One hidden turn or mirror swaps the rows below in pairs. Which row is each named row swapped with?
Q_975: [  9  -7   1  11   6 -27   0  17   9  23  25  -2  32 -18  -6  12  -5  35]
Q_446: [-27   1  -4  22 -20  -1  11 -17 -31   0 -20 -26   2 -11 -21   4  19 -13]
Q_939: [-18   8  -3  12 -19   7   8 -30 -28  -5 -21 -12   8  -8 -10  -4  24 -16]
Q_585: [  0   5  -6  15  -6 -43   5 -32 -39   5 -17 -50  -3 -19 -24 -28   7  20]
Q_592: [-19 -33   8 -13  12   8 -17 -30 -20   4  18   3   0 -18 -15 -29  -5  17]
Q_24: [ 37  17  -7  32 -17 -27  -9 -16  -2  22 -10 -15  -1  29 -46 -11  -1   1]
Q_85: [ -9 -30 -12 -10  29   7 -11 -38 -22  11  20   1   2  -2 -24 -19 -11   5]
Q_690: [ -3 -18  12  46 -25 -39   5 -23  -4  32 -13  -3  31  23 -35 -28  21  11]
Q_715: [-11 -15  17 -26 -33 -42  27  -5  -7  29  24  -7   8  -2  -6 -18  -6 -13]
Q_621: [-15 -11  18 -32 -19 -39  13 -16   0  24  35  -2   8   2  -9 -23 -21 -12]
Q_388: [  3 -34  -6 -15   7   7 -13 -56 -21  16   5   5   7  -5 -25 -26  -6  14]
Q_292: [-25 -25  13 -30 -14 -50  14 -18   9  17  22  -9  14 -11  -3 -25   1  -5]
Q_889: [ 29   5 -14  24 -19 -29 -10 -11  -9  32 -14 -20   4  37 -51  -2 -13   4]
Q_506: [ 13 -15   2  -2  14 -21  -4  20  15  23  13   1  25 -22   0  10  -6  23]
Q_560: [  3 -10  22  -3  21 -33 -24   3   5 -16 -29  16  15  23 -20 -14  -4  -6]
Q_683: [ 15 -27  18  -8   7 -25 -24   8   7  -6 -22  15  16  15 -23 -17  -9 -25]
Q_743: [-15  14  -3  25 -18  -2   7 -26 -24  -4  -9 -25  -7 -15 -21  -8  29 -12]
Q_428: [ 21 -17  22 -15  -1 -44 -27  -7  -1  -5 -26  24   7  20 -10 -15 -18  -1]
Q_57: [-19  -9   9 -36 -21 -45  21 -12  -7  22  21  -4  15  -6  -6 -25   2 -16]
Q_525: [  0   3   1   8  -1 -33   6 -15 -37  -4 -26 -55   0 -17 -27 -25 -10  22]
Q_456: [ 26  -8  -6   2  12 -26   8  16   6  21  17   0  36 -11  -7   8 -15  33]
Q_714: [-28  -5  -5  28 -27   0   5 -16 -33  -5 -19  -7  -1 -16 -25  -4  10 -15]
Q_999: [ 20   8 -20  25  -7 -30 -19  -8 -14  32 -17  -9  -4  28 -54 -11 -19   2]
Q_526: [ 15  -5  23 -16  11 -42 -32  -4  -6   0 -26  12  -2  19 -24 -14 -27  -6]
Q_27: [ -9  -5  21 -30 -27 -50  13 -12  -8  29  25 -11   8 -11  -7 -20 -15 -13]
Q_608: [  7 -14  19  45 -25 -40   7  -3  -8   0 -17 -15  39  15 -45 -28  11  14]
Q_355: [-21 -14  -1 -13  18   8 -17 -41 -19  14   7  12  19 -13 -17 -22   0  23]
Q_492: [ 31   8 -17  20  -6 -34 -14 -18 -17  19 -12  -6   2  40 -51   0  -3   8]
Q_645: [-17   5   2  12 -19   4   6 -26 -36  -4 -24 -11  11 -16 -26  -3  22 -20]
Q_565: [ 13  -3  -4   1  11 -21   8  27   6  30  19 -11  26 -12 -10   8  -9  34]
Q_42: [ 18 -22  30  -2  16 -36 -30   6   8  11 -15  20   5  19 -19 -25 -18  -5]
Q_80: [ -1 -13  27  41 -29 -33   6 -15  -3  24  -7 -11  41   6 -45 -41  10  10]
Q_922: [ 23 -14  -5   7  15 -31   4  13  10  31  21  -4  30  -4  -9   5 -13  40]
Q_515: [-21 -30   2   0   3  12 -21 -40 -18  12  10  20  13 -12 -21 -14   4  19]
Q_836: [  9   1  15  50 -25 -40   3 -16  -4  16 -17 -10  38  14 -38 -28  15  12]
Q_120: [ 23 -13   9   0  19 -29   7   4  19  22  11  -9  36 -16  -8  -3 -27  30]
Q_303: [  1  -7  -4  17   6 -41  13 -32 -43  24 -15 -46   0 -16 -32 -31   8  13]
Q_668: [-21 -13  21 -32 -25 -41  21  -7  -7  17  15 -12  16 -13  -3 -26  -4 -16]
Q_75: [ 33  15 -19  15  -7 -27 -17 -20  -5  20 -15 -10   4  42 -39  -4  -5   8]
Q_37: [  4 -10   0  20   9 -52   3 -16 -35   6 -13 -48  -9 -18 -22 -23   0  27]

Q_889 swaps with Q_446
Q_388 swaps with Q_560
Q_42 swaps with Q_592
Q_80 swaps with Q_37
Q_743 swaps with Q_24

